In the rows, zero is written as 128.
The rows of Z fall into a few groups, and each row is roughly a mix of its group's hidden directions.
Z (160 x 12):
[[161  86 138 153 110 100 182 117 123 172 135 140]
 [109 157 162 159  72 135 115 115 136 127 130  74]
 [192 111 129 130  88 100 136 129 101 135 113  83]
 [ 94 128 155 118 122 106 121 198  95 140 157 109]
 [127 194 151 138 119  85 145 107 142 160 129  97]
 [126  90 106 195 147 143 133 170 110 132 106 110]
 [179 114 162 137 124 103  95 179 141 149 146 103]
 [112 165  73 137 132 124 108  75 148 128 115  92]
 [141 172 113 136 172 128 122  66 143 136 138  92]
 [105  86 153 128 147 164 112 188 128  97 117 147]
 [110 107 184 111 165 154 109 166 153 140  95 132]
 [ 97 118 151 142  87 112 178  97  91 104 127 155]
 [146 120 138  62 112 118 105 123 192 122 121 131]
 [114 100  93 160 151  80 113 127 136 134  99  77]
 [120 157 181  97  93 159  96 134 141 153 142 159]
 [149 159 131 109 198 134 138  96 165 125 114 106]
 [138 120 107 165  68 116 130 141 105 184 145 126]
 [162 121 119 108 137 178  97 129 110 192 113 133]
 [ 81 156 184  88 118  99 122 133 114 118 149 147]
 [126 113 114 153 107 175 119  92 125  70 148 162]
 [157 144  61 130 158 139 148 142 153 119 113  86]
 [172 107 103 177 117 131 137  82 130 118 169 106]
 [173 101 155 129 158 136  73 157 148 154 150 120]
 [130 145 162 117 136 170 121 148  57 129 119  96]
 [108 181 101 104 150 170  92 142 128  88 124 136]
 [136  96 127 110 103 108 157  84 140 119 172  78]
 [127 117 190 115 140 136 146 117  69  90 131 113]
 [133 147 173 128 166 120  86  97  87  91 127 141]
 [115 116 155 152 115  74 187 118 106 106 103 123]
 [152 173  96 119  96 107  98 149  94 150 104  94]
 [105 177 140 125 129 113 186 142 127 142 102 175]
 [151 154 147 120 145  87 150 147 153 138  93  70]
 [141 145 166 129 119 114 150  94  95 136  61 107]
 [149 179 113 116 108 110 115 168  89 164 117 160]
 [113 175 116  70 152 108  93  92 125 143 140 121]
 [127 126 167 151 129  98 127  65 105 116  82 137]
 [152 134  87 148  73 146 120 162 178 135 125 123]
 [167  99 144 142 109 138 169 154 165 113 139  78]
 [ 93 129 174  66 143 152 127 106 131 149 134 159]
 [110 177 148 119 121 125 187 140 118 142 110 177]
 [135 142 119  88 138 148  92 179 104  84 159 134]
 [106 140 153 152 137  88 114 105 129 136 175  70]
 [130  97 116 123 154 168  75 103 105 133 165  94]
 [124 141 148 161 110 181  71 137 137  91 139 115]
 [139 144 177 118  80 148 139 145 104  87 166 141]
 [168  84 134 152 130  97 126 120 159 126 141  68]
 [104 130 193 107  99  87 134 121 117 117 165 148]
 [108 115 156 159 118 147 157 164 164  80 157 151]
 [155 161  99 137  95  88 121 130  76 151 143  98]
 [125  70 132 146 153 172 115 109 167 141 104 155]
 [126 151 142 126  65 126 189 148 125 153 127 107]
 [163  76 153 143 157 145  96 140 171 117 153 142]
 [118 123 130 155 121 171 123 112 113  64 175 145]
 [116 196 152 116 179 116 121 146 140 140  99 140]
 [104 119 140 110 121 154 212 123 128 129 114 155]
 [132  87 111 102  79 118 120 180 108 142 116 161]
 [105 194 129 124 143 141  71 161 137 117 126 129]
 [137 111 119 107 147 168 135 146 155 110  66 169]
 [ 87 126 132  84  93 100  86 132 104 116 167 141]
 [185 110 137 182 121 124  78 147 139 137 136 118]
 [162 150 139 189 122 103  95 125 112 159 106  98]
 [193 120 110  93 112 111 147  96 130 159 119 161]
 [ 90 176 106 116 100  90 120 139 122 174 157 139]
 [150 187 116 113  95 116  83 119 124 143  87 110]
 [126 117 157  99 152  90 130 159  67 141 108 100]
 [144 103  86 171 118 158  88 126 127 110 165  95]
 [161  90 108  91 136 168 102 134 123 122 111 182]
 [165 117 160 105 123 128 149 114 139 165 106 193]
 [116 174 152 135 171  91 148 148 153 168  99 134]
 [ 93 128 141 169 112  97 118 109 145 173  86  95]
 [134 109 122 149 129  78 133 148 148 173 118  68]
 [139 152 171 111 103 135 160 142 140  64 132 157]
 [132 166 115 129 116 104 106 192 156 121  89 104]
 [ 97 139 194 115 119 122 149 164 104 105 153 154]
 [165 126 185 159 128 120  85 166 155 123 121 120]
 [165 154 101 156 172 135 155 137 133 161 117  80]
 [148 165 147 132  70 146 140 167 138 100 149 161]
 [126 133  81  66 163 100 112 127 100 115 104 136]
 [148  97  78 155 127 109 165 147 172 145 135  97]
 [179 115 165 155 125 132  72 157 156 142 133 124]
 [107 117 159 119 178 149 161  84 162 106 152 138]
 [162 111 140 113  51 150 120 134 108 147 150 108]
 [118 101 136 125 107 159 149  76  88 135 180 128]
 [149  97 181  82 119 137 131 108  97 104 112  92]
 [131  78 117 123 136 113 151  62 165 113 142 145]
 [170 139 150  95 125 105  90 144 183 139 102 108]
 [129 112 117 119 132  96 156 179 154  87 153  83]
 [119 158 132 134 128 180 133 146  58 152 129 107]
 [150 137 128 189 167 160 146 146 109 143 144  88]
 [133 155 149 100 129 159  78 154 124 155 169 166]
 [152 140  99 118 116  91 126 133  90 188 131  88]
 [103 135 112  93 128 169 112 107 140  85 166  85]
 [107 123  89  93 163  88 165 148 131 158 111 158]
 [104 131 135 101  81 143 188  92 109 117 149 112]
 [139 137 165 199 113 122 132  95 157 109 149 146]
 [156 138 161 133  92  97 110 137  77 169 158 119]
 [172 152 133 161  99 102  87 115  91 160 146 114]
 [105 122  86 111  95 190 125 124 159 140 112 159]
 [ 97 169  70 165 124 150 133 142 129 162 151 140]
 [184  85 134  74 141 121 122 122 140 139 123 166]
 [105 190 153  85 162 136 115 115 103 123 155 139]
 [136  89 146 154 135 119 141  98 129  53 148 121]
 [144 128  89 111 180 159  80 120 162 138 107 118]
 [151  86  95 115  98 163  94 137 134  87 112 159]
 [121 171  99  61 134 129 104 132 116 100  96 120]
 [161  89 142 153 124 114 150 142 152 120  87  71]
 [170  86 159 122 158 156 126  98  90 152 106 145]
 [131  82  88  77 154 124 160 125 116 100  97 129]
 [136 168 162 121  94 114 167 161 144 103 115 174]
 [190  93 168 145 134 112 106 141 125 132 102 164]
 [118  87 154  77 138 111 121  76 149 104 152 116]
 [146 110 136 139 141  74 132  95 169 136 145  75]
 [137 110 189  76 166 123 104 111 128 109 129 147]
 [140  77  92 100 110 164 134 121 116  88 167 139]
 [175 156 148 134 176 129 135 183 158 131 119 134]
 [ 99  96 173 171 129 161 134 176 121 114 109 142]
 [118 134 117 147 162 143 176 117  87 130  72 101]
 [169 147 108 125 121  95 117  62 157 150 147 120]
 [109 111 135  76  99 134 105 126 129 113 100 192]
 [106 204 129 103  96 132 138 159 120 147 147 138]
 [167 105 173 135 153 122  92 177 160 130 145 117]
 [101 182 138 159 104 118 170 151 103 159 107 116]
 [ 94  68  76 126 125 131 138 139 148 128 162 152]
 [127 152 136 123 129 163  90 151 157  76 133  79]
 [156  93  85  98 181 113 127 111 139 148 160 109]
 [169  95 124 151 119  86 169 148 141 175 147 129]
 [141 140 116 133 124 162 159  87 157  73 108 165]
 [118  93  92 114  97 174 100 128 116  82 158 130]
 [163 137 160 120 130 161 127 155  74 156  85 123]
 [140 109 109 179 144 171 107  75 143 100 135 120]
 [164 148 163 171  82 147 133 167 138 135 122  98]
 [135 142 150 144  69 110 132 156 145  86 170 150]
 [135  92 146 135 140 148 150  73  95 151 157 169]
 [103 122 196 117 139  97 152 155 145  94 152 119]
 [141 144 160 161 143  86 155 100 141 159 144  79]
 [125 144 107 119 142  91  88 156 189 153 121 155]
 [151 111 124  84 154  90 157  93 143 114 148  81]
 [122  98 123  87  90 109 120 158 119  83 173 148]
 [120 148 153  99 112 131  92 144  79  97  75 135]
 [155  67 150 170 162 115 125  96 148 125 113 113]
 [141 166 163 150 148  98 172  88 148 130 144  96]
 [125 166 136 131 176  94 120 146 122 162  77 156]
 [134 138 135 126 152 180 126 134  61 155 105 103]
 [129 125 138  94 159 100 171 109 167 115 134  74]
 [ 78 151 114 129 132  77 101  98 114 172 127 144]
 [ 75 149 115 168  84 143 124 134 115 143  80 136]
 [146  83 156  94 182 117 107 142 145 103  97 122]
 [117 168 121 121 148 143  65 161 142  93 109 102]
 [120 174 147 130 117 131 162 141 112 174 144 186]
 [179 123 119 133 146 123  96 109 193 146 157 120]
 [117 110 142 127 180 134 111 155  60 103 140 126]
 [ 97 100 102  86 104 139 101 167 133  85 118 157]
 [158 100 101  98 129 119 142 150 161 101 167  79]
 [138 155  87 146  93  92 144 108  71 139 141 108]
 [167 120 163 182 174 121  96 135 148 140 109 133]
 [158 123 110 146 123 187 175  95 131 102 122 156]
 [ 77 113  97 138 157 183 163 140 152 133 128 141]
 [ 80 172 129 108 104 148 159 138  94 114 143  88]
 [173 132  73 127  96 118 129  96 114 176 117 134]
 [170 140 134 111 121 129 148 164 164 105 153  69]]

Each list below has one row that fits no group; the rest each fit one group, if only roughly. Name that row.
  j900: [154 150 113  66 147 174  88 122 122 126 107 131]
  j769: [ 92 103 136 154 132 172  89  94 127  99 164 149]
  j971: [ 90  97 125 156 130 177 145 128 120  79 114 165]
  j556: [136 141 149 115 106  97 167  75  95 145  91 104]
  j962: [117 172 155  98 117 184 140 124  98  99 159 135]
  j45: [148 167 155  82 132 191 114 152 108 122 123 127]
  j267: [ 87 134  95 144 102 162 103 166 105 121  88 156]
  j607: [ 74 169 101  89 145 112  96 128 132 106 104 107]
  j159: [120 167 121  82 175 170 117 126 109 103 130 161]
  j198: [ 95  79 161 117 117 110 124 177 161  95 125 117]
  j866: [182  74 133  95 129 116 117 122 126 120 174 147]
  j869: [135 147 118 115  82 103 117 118  78 158 180 142]
 -> j900
  j370: [124 117 175 165 155 161  91 103 111 168 109 141]
  j176: [ 95 140 138 128 135 153 151 117 131 144 178 195]
  j151: [123 149 144 142 126  97 157  92  93 127  88 183]
  j169: [170 100 105 103  93 124 179 146 109 150 161 141]
  j125: [ 93 161 158 144  98 157 125  87  88 141 120 162]
  j157: [ 94 172  93 143 173 157 134 150 139 113 100 100]
  j525: [179  74 145 148 100 120  81 132 114 134 142 116]
  j490: [136 144  99 106 105 141 162 171 129 153 171 174]
  j567: [ 96 140 114 172  86 138 168 143 171 132  96 132]
  j38: [146  97 110 106 118 101 113 120 145  93 153  61]
  j21: [120 115  67 148 143 155  87 107 154 111 110  94]
 -> j151
  j72: [155 122 149 101 136 161 111 146  75 145 147 181]
  j612: [110 160 106  87 137 137 106  85 115 108  71 135]
  j470: [107 128 178 150 156 145 166 161 157  96  96 128]
  j909: [150 146 164 130 118 178 132 148 106  66 133 108]
  j209: [163 102  91 102  95 100 103  78 126 154 144 136]
  j356: [ 92 125  68 150 102  95 144 111 156 156 146 110]
  j386: [175 110 127 142  68 151 111 134  86 110 118 105]
  j423: [168  76 118 119 111 119 163 129 145 141 123 186]
  j885: [118 150 142 117 126 162 103 129 124  60 172 104]
  j980: [148 119 116 139 184 181 109 158  93 154 134 126]
  j873: [180 135 121  95 111  90 167 153 109 167 141 134]
 -> j423
  j143: [111 100 159  97 168 149 152  74  93 125 133 119]
  j923: [140 116 141 166 129 168 130 112  63 129 172 132]
  j163: [102 106 125 107 166 102 160 102 160 148 175 157]
  j76: [112 155  95 104 140 149 112  85 159 139  68 127]
  j928: [152 118 127 189 151 144  81 158  89 135 141 129]
  j268: [ 94 117 197  95 135 117 134 130 160 103 107 151]
  j596: [139 153  82 168 136 191 145 128 137 119 137 157]
  j855: [118 170 175 124 133 146 159 107 113  87 141 173]
  j602: [128 170  91  88 121 142  81 155 140 113 100 156]
  j652: [134 130 102 123 152 123 125 149 126 161  55  87]
  j460: [140 123 129  95  71  91 157 124 176 106 114 115]
  j803: [ 99 106 112 199 131 135 176 134 126 105 112 133]
  j838: [ 74 120 172  98 143 134 155 151  90 122  96 134]
 -> j602
  j145: [158 185 152 130 115 151  92 167 112 105 117 100]
  j200: [109 102  99 137 115 166  74 148  86 119 161 132]
  j71: [114 123 143  96 155 149 126 119  77 110 117  64]
  j721: [181 112 155  90 109 100 115 168 163 128 146 116]
  j902: [106 101 126 119 145 151 114 198 166 153 116 150]
  j576: [113 114 157  85 114 134  95 121  93 105 166 175]
  j288: [136 144  93 103 144 159 105 123 159 189 132 164]
  j399: [127 163 136 129 181 110 125 129 161 175 109  85]
  j693: [101 159 103 158 127 124 155  53 128 126 143 139]
  j413: [133 109 156 149 140  99 171  88 144 160 178 131]
 -> j902
  j112: [147 163 147 137 108 163 128 183 169 118 163 114]
  j530: [ 62 157 116 141 102 124 122 123 133  76 156 114]
  j750: [ 93  99  90 126 149 104 140 177 160 154 101 146]
  j770: [ 98 113 138 202 126 138 173 153 116 138 129 115]
  j23: [ 77 137 161 139 107 110 134 182 105 158  98 126]
  j755: [106 122 135 146 164 151  63 139 153  92 108 105]
  j12: [148 112 139 113 143  89 119 131 129 120 200  85]
  j484: [144 109  84 123  79 156 103 127 156 173 147 114]
  j778: [165 130 179  92 170  97 154 111 153 146 124 133]
  j466: [120 137 125 110 113 138 144  98 159 124  58 173]
  j181: [195 148 117 109 128 120 110 190 117 125 118 135]
  j282: [103 141 162 124 132 169 176 150 148 109  76 129]
  j285: [ 84 114 187 132 115 117  93 155  94 144 140 151]
  j856: [131  76 106 151 148 115  91 148 152 135 134  72]
  j870: [138 129 177  83 120 127 134  93 179 133 115  93]
 -> j870
  j463: [ 89 120 113 115 124 152  82 186  87 142 131 130]
  j628: [126 167 111 155 128 136 122  63 132 182 138 128]
  j301: [121 136 111 145 125 151  91 145  73 149 184 109]
  j697: [162 139 148 118  98 103 171  80  95 165 138 123]
  j348: [108 108 138 142 170 123 122 129 190  95 101  92]
  j649: [107 120 149 182 144 149  90  84 128 161 101 118]
  j487: [165 105 172 132  97  76 143  91 143 130 102 128]
  j14: [161 103 169  80  84 117 153 107 148 109 111 136]
  j541: [101 119 158 112 120  80 122 109 106 168 172 160]
  j446: [124 172 134 136  74  89 123 140  91 156 141 158]
 -> j446
  j714: [ 91  97 119  83 110 118  74 159 127 138  99 144]
  j65: [117 178 142  88 128 130 104 124 137  84 128  74]
  j60: [184 102 170 159 116  94 126 145 125  88 114 137]
  j788: [136 122 148 132 126 143 158 128  72  96  92  76]
  j947: [163 133  97 102  57 107 131 144 115 142 155 121]
  j92: [119  83 136 161 119 146 163 144 137 117  61 124]
  j441: [178 137  95 120 174 148 152 116 157 147  86 126]
  j286: [151 133 127  93 154 161 159 165 121  93  76 135]
  j583: [ 69 105  68 113  90 111 136 133 134 137 134 114]
  j698: [ 91 136 121  83 114 161 158 150 162 166 151 152]
  j280: [145 122  90  92 174 106 113 149 114 160  88 154]
  j821: [115 150 174 163 134 173 130 136 169 115 172 123]
  j329: [111 103 147 150 169 129 136  95 176 133 181 138]
  j561: [150 134 113  97 133 153  96 115 191 101  91 146]
 -> j280
  j882: [112 167 157 169 163 142 109 169 155 142 103 150]
  j450: [129 139 131  72 145  94 131 125 156  77  87 118]
  j99: [130 146 112 130 157 171 144 137  84 175  83 124]
  j676: [131  64 122 105 113 124  91 179 108 140 132 149]
  j185: [103 172 134 149 117 120 159 112 105 127  98 192]
  j20: [120 184 141 151 121 131  69 133 103 149 123 165]
  j767: [141 141 186  92 107 119 168 144 114 139 105 170]
  j688: [109 127 150 113 104 176 127  73  95  93 144 145]
  j756: [133  77 135  98 112  85 132  94 172 126 115  96]
  j641: [113  92 168  90 123 115 134 189 139 118 110 157]
 -> j185
  j733: [116 136 118  95 186 138 138 119 133 116  65 102]
  j172: [151  79 115 172 117  94 157 139  90 144 153 108]
  j387: [114 123 135  75 104 122 174  73 156 131 117 123]
  j532: [114 116 148 120 174  96 129 130  94 163  74 102]
  j757: [138 132 129 161 142 142 108 128  85 127 200  99]
  j841: [118  59 118 147 130 125 154 107  83 154 104 135]
  j629: [111 151 128 105  90  84 109  67 123 132 160 131]
  j636: [140 121 166 109 139 140 167 124  83 151 174 165]
  j615: [136 140 163 119 166  90 162 111 172 153 155 101]
  j208: [114 120 118 177 124 151 105 139 122 153  57 116]
  j765: [167 112 159 131 139 175 174 150 131 109 119 171]
  j696: [105 160 136 152  89 133 145  68 120  96 140 161]
 -> j636
  j914: [109 164 137 149 112  94 103 183 127  79 132 113]
  j43: [131 150 133 120 172 106 141  79 174 167 146 110]
  j415: [170  85 131 138  81 135  99 176 110 149 128 131]
  j436: [121 159 141 125 185 183 128 134  96  92 129 131]
  j318: [ 77 103  86 135 164 116 129 160 164 136 143 158]
  j137: [ 88 119  94 140 134 163  88 185 106 117 122 116]
  j469: [116 118 175  54 140 136 111 131 161 124 118 143]
  j248: [144 112 101 115 148 145 151 139 178  61 120 126]
  j229: [110 125  99 133 161  86 127  76 125 142  74 133]
  j723: [110 126 111 138 163  99  70 142 107 170 138  94]
  j154: [119 100 119 142 102 114 104 129  85 150 142  59]
  j787: [ 95  96 129 147 114 103 140  91 125  88 186 119]
  j435: [151 148 183 159 132 137 125  92 145 136 185 131]
 -> j229
  j238: [126 151 170 144 130 149 126  88 155 114 186  96]
  j431: [130 117 147 109 110  87 157 190  96 156 131 104]
  j995: [ 82 152 116  74 122 128 171 102 136 119 112  96]
  j117: [148 130  96 101  76 109 147 177 112 158 121 101]
  j960: [110 159 110 114 122 144 113 137 109  95  51 122]
  j860: [103 140  91  97 112  99 178 133 112  81 101 120]
  j906: [114 138 119 156 159 147 118 197 167 132 132 159]
  j892: [152 107 108 163  95 157 138  72 123 101 144 160]
  j147: [129 145  87  96 191  96 152 118 152 143 112 138]
  j999: [ 57 136 145 126 138 156 156 102 163 129 151 147]
  j743: [108  94 111 130 132  58 123 110 179 131 139 131]
  j36: [ 85 143 133 112 136 122 103  82 144 119 193 138]
  j588: [142 108 156  97 136 108 123 205 147 133 131 100]
  j315: [ 90 154 161  68 163 108 134 124 154 139 115 151]
 -> j147
